One turn sends every row of this set to another row. A few are shown first. Where does it send the rows asked after them?
fol: 6.3	-7.7	-2.2	-11.8	39.4	-0.2	-5.9	-17.3	-14.7	16.6	11.0	-11.2	-15.9	24.5	-10.9	4.3	-8.0	15.4	0.3	-5.2	-5.3	-14.2
Kesu: 14.5	-5.7	-4.9	20.6	32.2	6.4	-0.5	-10.5	6.0	21.5	12.1	-1.2	-18.6	13.7	-22.1	8.5	-5.4	1.2	20.1	-12.9	3.0	-17.9
kuf: 5.9	-11.4	0.5	-12.9	35.8	-0.7	-13.6	-2.9	-19.2	26.7	-11.8	-3.4	-16.5	7.8	-18.1	-0.9	-18.5	7.6	9.1	8.1	-11.9	-17.2
gadam: 5.0	9.7	6.7	3.5	-23.3	1.3	-6.5	5.1	25.8	6.5	9.8	17.1	21.7	-20.6	1.7	0.9	11.6	-30.0	3.3	-21.8	19.6	0.1
kudab: 0.2	10.5	3.4	-2.4	-16.6	8.4	0.2	-18.1	9.5	-6.4	4.5	16.7	13.7	-9.4	13.2	18.0	16.2	-35.0	-15.5	-20.7	18.3	-7.0
Gerid: -10.1	6.5	-2.5	-15.5	-22.5	-20.4	2.8	6.0	-8.3	-9.9	-21.7	-20.0	16.5	5.7	10.9	-15.2	-12.2	10.0	-5.3	17.8	-5.7	20.2
gid: -9.6	9.0	8.1	-18.3	-22.7	-5.8	6.6	7.2	-1.2	7.7	-4.2	-8.0	10.8	-11.9	11.6	-22.3	-4.3	8.9	-2.6	23.6	-11.5	27.3
Lun: -3.1	6.3	-5.1	15.7	-28.6	-4.4	-28.8	6.7	17.1	-30.0	-10.4	-17.3	16.5	-3.2	0.6	-15.3	0.4	-17.6	-16.7	-16.8	8.1	-1.8
Zadup: 10.7	-8.8	-3.7	16.8	31.8	-0.4	-0.3	-12.2	3.7	11.8	13.6	-4.8	-15.4	22.1	-19.3	10.1	-4.9	-0.5	17.6	-19.7	11.8	-23.1
Vekek: -13.0	10.6	-0.6	-15.7	-16.7	-0.4	11.3	-17.7	-10.0	-6.3	-15.2	-13.3	5.1	4.5	27.6	-11.6	0.7	-7.8	-9.4	27.9	-6.7	18.7
riziz: -8.4	22.6	12.2	-18.6	-17.1	-6.2	12.9	1.8	13.7	24.2	15.9	20.4	-2.2	-20.3	12.0	-4.8	10.2	-2.0	-3.2	-3.6	-14.4	-7.4
Zak: 12.3	-7.7	-6.4	-11.9	41.2	5.7	-11.3	-14.5	-14.3	23.9	5.4	-9.1	-13.8	18.9	-9.4	3.3	-10.2	12.8	4.3	3.3	-11.7	-6.5
Vadut: -8.9	10.1	6.4	-17.9	-21.3	-3.0	7.5	4.1	-0.3	8.2	-0.4	-9.5	12.7	-9.6	13.2	-21.1	-1.7	10.3	-4.3	22.8	-10.9	29.9
sut: -13.3	0.5	6.0	20.4	-32.7	8.8	-9.7	0.1	5.0	-26.0	-23.7	-9.7	6.2	-15.2	0.5	-12.8	-0.3	-26.8	-14.3	5.0	11.0	3.6
lib: 5.4	15.0	-3.1	-1.6	-18.8	-17.4	6.1	-1.9	19.4	2.5	4.8	18.3	19.3	0.3	7.7	17.9	7.5	-23.1	5.2	-31.1	17.7	-15.9
nuvo: -7.2	6.5	-3.4	-15.4	-20.9	-14.6	0.8	1.9	-10.3	-12.6	-13.1	-21.9	20.1	6.5	11.0	-13.0	-8.9	15.0	-14.2	12.5	-5.0	26.3
taret: -2.5	7.9	-9.4	17.8	-28.6	-7.8	-24.3	5.4	20.8	-28.3	-13.4	-19.1	14.0	1.7	6.9	-19.0	0.4	-21.6	-6.5	-12.5	9.8	-3.5
nev: -11.7	27.7	1.9	-17.0	-16.0	-19.1	20.9	-3.1	6.6	9.2	13.3	7.3	-9.4	1.7	14.4	0.3	4.2	16.5	-12.2	-5.7	-20.8	-11.6
fular: 8.6	-21.8	-0.5	5.9	29.4	7.3	-36.5	-3.0	-10.5	-2.7	-6.8	-14.2	-1.8	12.2	-27.4	0.8	-12.0	-7.6	-5.5	-19.1	12.8	-18.0
pesag: 4.4	-14.9	7.1	12.8	26.8	-2.0	-5.9	0.9	-6.1	12.8	1.0	3.7	-14.4	4.7	-35.2	10.9	-12.4	1.5	8.2	-22.1	10.4	-31.4
susi: 11.0	-17.0	-4.3	19.5	27.6	14.5	-18.3	-4.9	-9.0	1.6	-0.1	-25.2	-10.6	12.1	-28.3	-6.5	-15.3	16.0	0.0	2.3	-1.9	7.6
morer: 3.4	-19.2	-0.7	10.5	28.3	6.8	-13.7	-6.0	-15.5	-3.0	0.8	-27.7	-8.6	18.4	-26.5	-5.5	-15.6	20.6	-5.2	-1.0	2.3	3.8
neb: -16.6	20.1	8.5	-1.7	-19.3	-5.3	34.0	-12.2	4.8	9.6	0.6	15.2	-14.5	-7.6	17.1	4.2	6.9	-8.1	-0.7	9.2	-8.7	-11.1
Duga: -2.9	5.3	0.4	4.7	-27.0	8.3	-28.2	6.9	17.3	-14.7	-4.2	-16.1	18.6	-13.8	8.4	-29.2	4.8	-20.0	-8.8	2.3	3.5	17.7
mes: -16.1	5.0	9.3	-19.3	-21.0	2.3	4.5	-6.9	-19.8	-8.5	-21.1	-5.4	7.2	-10.8	12.3	-7.4	-3.6	-2.4	-24.4	22.0	-6.8	16.9
tazum: 10.0	-17.6	-9.4	11.0	31.5	0.2	-28.2	-8.7	-0.3	-0.9	-7.9	-20.2	-6.0	25.8	-13.3	-6.6	-10.6	-16.6	17.5	-9.1	14.7	-21.3
Ger: -6.5	23.9	9.8	-18.1	-16.9	-6.7	13.9	-0.3	15.9	24.4	17.9	19.3	-2.8	-16.3	15.1	-5.6	11.9	-2.7	-1.6	-2.1	-12.9	-5.8
nudu: -1.8	-11.2	4.0	-11.9	33.3	-9.1	-6.6	-2.8	-18.9	20.4	-9.3	-3.4	-20.5	13.0	-18.4	-0.7	-17.4	8.7	8.7	0.7	-6.4	-27.3
Mel: -6.6	5.6	-2.5	22.0	-26.5	13.9	-6.1	-14.3	11.5	-29.1	-7.8	-16.6	9.5	-1.4	11.3	-11.2	7.5	-25.4	-13.9	2.2	12.1	14.4
Pozut: 17.2	-14.6	-10.7	9.7	34.0	6.7	-32.4	-9.0	1.2	9.8	-10.4	-12.6	-4.3	16.2	-14.9	-2.7	-10.8	-20.1	18.2	-7.6	9.6	-18.3
Toba: -4.6	5.3	0.8	5.4	-27.4	5.9	-28.2	8.4	17.7	-13.8	-7.4	-15.7	18.0	-13.7	9.1	-31.3	3.6	-22.8	-5.0	4.7	4.1	15.6
fud: 3.7	11.1	4.7	4.7	-23.7	-0.7	-5.4	4.4	28.3	7.3	8.2	16.9	20.6	-17.8	4.3	0.1	11.8	-31.2	8.3	-19.2	19.3	-1.0
lev: 2.0	12.4	2.5	-3.1	-21.2	-16.7	2.5	3.8	14.3	2.7	1.1	21.4	19.8	-7.3	0.7	18.5	4.1	-20.6	-1.9	-32.9	18.1	-17.3
vitos: -0.4	-18.9	-2.7	13.8	26.0	-4.2	-8.1	-1.0	-11.9	2.8	-15.1	-26.9	-14.6	20.1	-21.5	-15.1	-22.1	9.1	17.8	10.2	3.2	-8.0
las: 17.5	-18.6	-4.9	5.6	31.3	13.8	-38.8	-5.2	-7.3	7.2	-6.4	-8.0	-0.7	7.4	-26.0	4.3	-10.6	-12.0	-1.5	-15.8	9.2	-14.1
losu: 6.5	-17.7	-4.8	21.6	24.2	5.5	-14.2	1.9	-7.4	6.0	-15.4	-23.5	-14.9	11.8	-25.6	-13.6	-21.9	6.0	17.4	12.2	-1.5	-2.7
Lek: -5.1	8.9	5.2	-0.4	-20.6	-0.8	2.3	-8.4	9.5	-2.1	-14.0	21.4	8.8	-13.6	11.5	10.6	7.8	-44.4	-1.1	-11.2	17.9	-19.4
bureg: -15.7	17.8	13.5	-5.5	-19.3	4.3	28.1	-12.0	-2.1	5.2	9.8	18.3	-8.9	-15.5	6.9	11.3	9.0	2.8	-22.4	-1.2	-9.4	-4.4
lis: 9.7	-12.0	4.3	16.9	27.8	6.4	-6.6	1.0	-3.2	20.5	2.9	5.9	-17.6	-1.4	-35.0	11.7	-12.1	5.1	9.4	-16.0	1.7	-23.8
Gugop: -14.7	25.1	6.1	-17.8	-18.3	-21.9	20.2	3.1	3.7	11.8	4.3	10.7	-9.9	-5.4	9.9	-0.8	-0.5	14.3	-10.0	-3.8	-20.9	-17.3

losu goes to -> Pozut
tazum goes to -> Zadup
Now these:
kudab goes to -> bureg
Lun goes to -> lev
Vadut goes to -> Duga

